cols: D N Z L A
ronep: [ -6 -19  22  14 -25]
rit: [ 7 20  1 24  9]
Pabuz: [-9 22 17 -1  2]
Tisa: [ -8 -21 -12 -64 -13]
dom: [  4 -44  28 102 -22]
ruzu: [ -5 -65  29  16 -69]
Zum: [-35 -48  21  23  20]
Suk: [-14  31  19  -8  80]
Ponu: [ 31 -20  34 -59  37]
gaf: [-16 -51  32  75 -32]
rati: [-13 -20 -10 -11  72]
tail: [22 17 -1] | [2]
down: [  9   2 -13 -22 -69  20  80  37 -32  72] | A
chg rit: [ 7 20  1 23  9] | 4, [24]

cols: F V U W R
Ros: [ 60  28  -7 -87  87]
Tuge: [-22  92   8  44 -13]
kigil: [-31  62 -42 -88 -73]
bige: [ 36  36 -42 -87  37]
howmany bige: [37] | 1
tail: [-42 -87] | [37]
down: [ 87 -13 -73] | R
down: [ 44 -88 -87] | W

cols: X T K H C G
bazo: [  3  13   1  -6 -51 -13]
Dedo: [-12 -17 -36  27  71 -13]
reger: [ 38  29  43  17 -25 -36]
tof: [-49   6 -19  -4   0  25]
leler: [ 31  23  39  14  63 -32]
lag: [ -8 -29 -46  38  10  14]
pudin: [31  4 31 31 76 -9]
Vusag: [ 33 -22 -19  38  41 -11]
lipet: [ 51 -27  14 -30  16  -5]
Tuvi: [-15  34  34 -50 -50  -9]
Buze: [  2   1   3 -69  -5   1]
bif: [-12 -17 -36  27 -15 -31]
down: [ 23 -29] | T
tail: [ 1 -6] | [-51 -13]
down: [-13 -13] | G
tail: [31 31 76] | [-9]
howmany Tuvi: [-50] | 2

cols: M E B Y P Q S J
Bolel: [-102  -40   41   42   24   40   18   -2]
zur: [ 70  16  45  -7  -6  -1 -13  24]
pem: [ -23   23 -100  -34   25  -44  -26  -26]
fav: [ 36 -12  88  14  24  41  15  33]
nef: [-53  30 -21  52  -7  38 -22 -52]
toba: [  3  13   6  17 -19  31 -16  -8]
nopab: [  3  13   6  17 -19  20  11 -39]
tail: [24 40] | [18 -2]
howmany pem: [23] | 1
down: [-44  41] | Q

cols: mani beka tud Nogap
sako: [  9 -41  86 -10]
Bovi: [ 86 -40  86 -40]
dekom: [ 46 -11  49  47]
zige: [-13  25  49   1]
fev: [-54 -60 -39 -24]
chg Bovi: [ 85 -40  86 -40] | 1, [86]
tail: [-40  86] | [-40]
chg fev: [-54 -60 -40 -24] | 3, [-39]
howmany Bovi: [-40] | 2
chg sako: [  9 -42  86 -10] | 2, [-41]
howmany dekom: [46] | 1

cols: Pode vobu kefe kudif
Saf: [-20 -45  -4  11]
fiz: [ 40 -46  -4  13]
Gif: [ -30 -105  -29   18]
down: [-20  40] | Pode
tail: [-45  -4] | [11]
down: [-45 -46] | vobu
down: [ -46 -105] | vobu
chg Gif: [ -30 -106  -29   18] | 2, [-105]
down: [13 18] | kudif

cols: vab mup Bugus vubi
fum: [-21 -24 -11 -23]
vugu: [-29  34 -17 -17]
Sokon: [-52 -40 -16  -2]
dalu: [-51 -29 -15   1]
Taba: [-49 -48 -16 -48]
howmany fum: [-23] | 1
chg vugu: [-29  33 -17 -17] | 2, [34]
howmany Taba: [-16] | 1
howmany vugu: [-17] | 2
down: [-21 -29] | vab

cols: Serub fusid kivo zav Sas
Visob: [-38 -63 -72  39  22]
Suni: [-47 -13  40  -8 -17]
kuvad: [ 8  8 37  8  8]
rovo: [ 50  33  51 -24 -36]
tov: [-35   8  28 -24 -36]
mim: [ 62  54  75 -43  -6]
gupam: [ 18  -1  28   9 -16]
saseg: [-40  71  37 -43  -5]
Nosak: [ 23  34  -3 -15 -33]
bim: [ 88   6  24 -20  44]
labot: [ 15 -52   0  41 -30]
maguv: [-68  37 -18 -16  -3]
tail: [33 51] | [-24 -36]
chg labot: [ 15 -53   0  41 -30] | 2, [-52]
down: [ 40  37  51  28  75  28  37  -3  24   0 -18] | kivo
howmany kuvad: [8] | 4
tail: [-47 -13  40] | [ -8 -17]
down: [-43   9 -43 -15 -20  41 -16] | zav
down: [ -8   8 -24 -24 -43   9 -43 -15 -20  41] | zav

cols: dipe bidus faf bis rabe rele
fis: [ 85  54  92 101  27  50]
fedo: [ 85  54  92 101  27  -7]
susim: [-28 -36   4 -21   3  88]
chg fis: [ 86  54  92 101  27  50] | 1, [85]
chg fedo: [ 85  53  92 101  27  -7] | 2, [54]

cols: roker fuz Rafid gotiv
nofo: [-12 -15  -5 -43]
zazi: [-14 -55  20 -33]
Denev: [  7 -61 -30 -51]
leb: [ -2  -1 -13 -52]
vos: [ 23  21 -63 -28]
togok: [ 90  -4 -14   7]
fure: [ 18  49 -20  11]
Ratul: [-3 88 14 -4]
dumes: [89 27 89 27]
howmany Ratul: [-4] | 1
down: [-20  14] | Rafid
howmany dumes: [89] | 2
howmany Denev: [-51] | 1
down: [-12 -14   7  -2  23  90  18  -3] | roker

cols: buro Pelu Sav zimul
Vebu: [-21   8  -6  11]
dut: [-16 -30 -31   1]
vez: [-30 -30 -31 -30]
Rubot: [-15   8 -31  17]
chg vez: [-31 -30 -31 -30] | 1, [-30]
chg Vebu: [-20   8  -6  11] | 1, [-21]
howmany vez: [-30] | 3
chg Rubot: [-15   8 -32  17] | 3, [-31]
down: [-30 -30] | Pelu
[-30 -30 -31 -30] | vez
howmany vez: [-31] | 1

cols: Raf Vulir lefu Zos goko
piba: [-68  -3  33  36 -14]
mipet: [ -11  -27  -93 -105   -9]
bodil: [ 44  36  12 -23  43]
kazep: [44 36 12 23 43]
popu: [ 34   9 -16 -42  24]
bar: [-20   8 -50 -86  17]
tail: [-50 -86] | [17]
down: [36  9  8] | Vulir
down: [36 36  9  8] | Vulir

cols: Zusol tepa Geb Zuga kupa kiv Satof mit Deteb rus
Gipa: [-28 -87 -71 -24   7   7 -23 -21 -92  36]
Tizef: [-44 -31  -5   2 -24  36   5 -26  36 -33]
Varo: [-44  46  -5   2 -24  36   5 -20   5   5]
gik: [-18  10  23 -43 -19   8  25 -38  32  15]
fitof: [ 34  10  23 -42 -19  -8 -29 -21  10  10]
rema: [  8  41   5  32  18 -23  10 -20  37   5]
dof: [ 37  47   3  45  19  10  -5  47 -12   0]
Napek: [  8  41   5  32  18 -23 -29 -20  37   5]
tail: [ 23 -42 -19] | [ -8 -29 -21  10  10]
down: [23 23  5] | Geb
chg Tizef: [-44 -31  -5   3 -24  36   5 -26  36 -33] | 4, [2]
howmany dof: [46] | 0
tail: [-29 -20] | [37  5]
howmany fitof: [10] | 3
down: [-21 -26 -20 -38 -21 -20] | mit

cols: Zedap turom gozib vok pozap Nezof lazo bomaf
fab: [  5   7  18  -8 -20 -26  -4   5]
Ves: [  0  -5 -10 -13 -20  23   0   1]
zazom: [ -8  -1  40  42  46 -78  16   1]
mumar: [  7  -1   4 -10 -23   3  -8   7]
pob: [  3  -5 -26 -19 -14  49  -9  15]
soni: [  7   3 -20 -22 -27  43  -9  -1]
zuf: [ -3 -11 -35  -4  16  56  -2  -6]
vazan: [  3  -6 -26 -19 -14  49  -9  -4]
chg soni: [  7   3 -19 -22 -27  43  -9  -1] | 3, [-20]
tail: [  0  -5 -10 -13] | [-20  23   0   1]
tail: [ -5 -26] | [-19 -14  49  -9  15]
chg pob: [  3  -5 -26 -19 -14  49  -9  14] | 8, [15]
down: [-4  0] | lazo
down: [-27  16 -14] | pozap
tail: [  3  -5 -26] | [-19 -14  49  -9  15]

cols: deg vol bilum tegut
nanel: [ 43 -52 -13 -20]
rep: [-33 -35  11  -2]
fud: [ -9 -34  -9 -34]
tail: [ 43 -52] | [-13 -20]
howmany fud: [-35] | 0

cols: Fik nuko Dez vadoz
danok: [-72 -11   9 -96]
tuko: [-71 -63  10 -66]
zod: [-72 -11  10  -8]
fize: [ 10 -97  10 -97]
Kamu: [ 36 -11  11  -8]
rig: [-39 -11   3 -60]
bom: [-58 -47  -4   3]
howmany fize: [-97] | 2
down: [-97 -11] | nuko
tail: [-11  10] | [-8]
howmany fize: [10] | 2

cols: gifiv revuk sul Nos babed gutu
gego: [ 59  69 -18 -17 -71 -17]
Dud: [-39  -9   4  72  -7 -63]
Dugi: [ -8  13  -4 -52  18  84]
mikiz: [ 47  28  10   5   0 -54]
kif: [ 10  38  -2  86 -45 -63]
big: [ 37  11  -1 -14 -38 -36]
fozan: [ -8  13  -5  26 -11  35]
nogi: [-64 -15  19  -9  21 -64]
howmany nogi: [-64] | 2
down: [-17  72 -52] | Nos
howmany gego: [-17] | 2
down: [13 28 38] | revuk
tail: [-8 13 -5] | [ 26 -11  35]
down: [  0 -45 -38 -11  21] | babed

cols: Gavim maku zon lanu
pivap: [82 82 82 83]
naget: [-10  34 -13  47]
Puvor: [ 90  85 -18 -44]
Biva: [-19  33 -13  51]
lapa: [14 13 12 39]
lini: [-55 -55 -55 -36]
vef: [ 53 -56   3  12]
howmany pivap: [82] | 3
tail: [ 34 -13] | [47]
howmany lini: [-56] | 0
tail: [ 53 -56] | [ 3 12]
chg naget: [-11  34 -13  47] | 1, [-10]

cols: zetes vepuv pek poge todag Disom
fuf: [  18   14 -104  -36  -14    8]
vive: [22 -3 -3 37 55 55]
kefit: [-13  56  85 -15  -4 -59]
lum: [ 14  58 -40  39  42  58]
posep: [  64 -102    3  -83   14  -87]
muti: [ 84  82 -11 -18  56 -35]
kol: [  18   14 -104  -35  -14    8]
tope: [  9  41 -29  60  49  60]
chg posep: [  64 -101    3  -83   14  -87] | 2, [-102]
tail: [ 14  58 -40] | [39 42 58]
chg vive: [22 -3 -4 37 55 55] | 3, [-3]
tail: [-11 -18] | [ 56 -35]
howmany vive: [-3] | 2
chg muti: [ 83  82 -11 -18  56 -35] | 1, [84]

cols: fepek zuber pupe meku ranat vak vutik vime
Safa: [ 42 -64  12 -39  12  17  17 -81]
favab: [  8 -12  93  43 -36  89  12  58]
seg: [ 40   3  77 -42 -71   3  15 -21]
nikag: [-13  -7  53 -29  16   4  17 -30]
Zat: [ -7  36  30  -9 -13 -12  31 -29]
tafe: [ 30 -10   0  10  12 -72  17 -16]
Kisi: [  11  -25   38   21  -57 -106  -45   13]
zaf: [  6   3 -18  11  45  19  29  59]
down: [-21 -30] | vime
howmany seg: [2] | 0
down: [15 17] | vutik
chg Zat: [ -7  36  30  -9 -14 -12  31 -29] | 5, [-13]
chg Safa: [ 43 -64  12 -39  12  17  17 -81] | 1, [42]
howmany seg: [-71] | 1
chg Safa: [ 42 -64  12 -39  12  18  17 -81] | 6, [17]

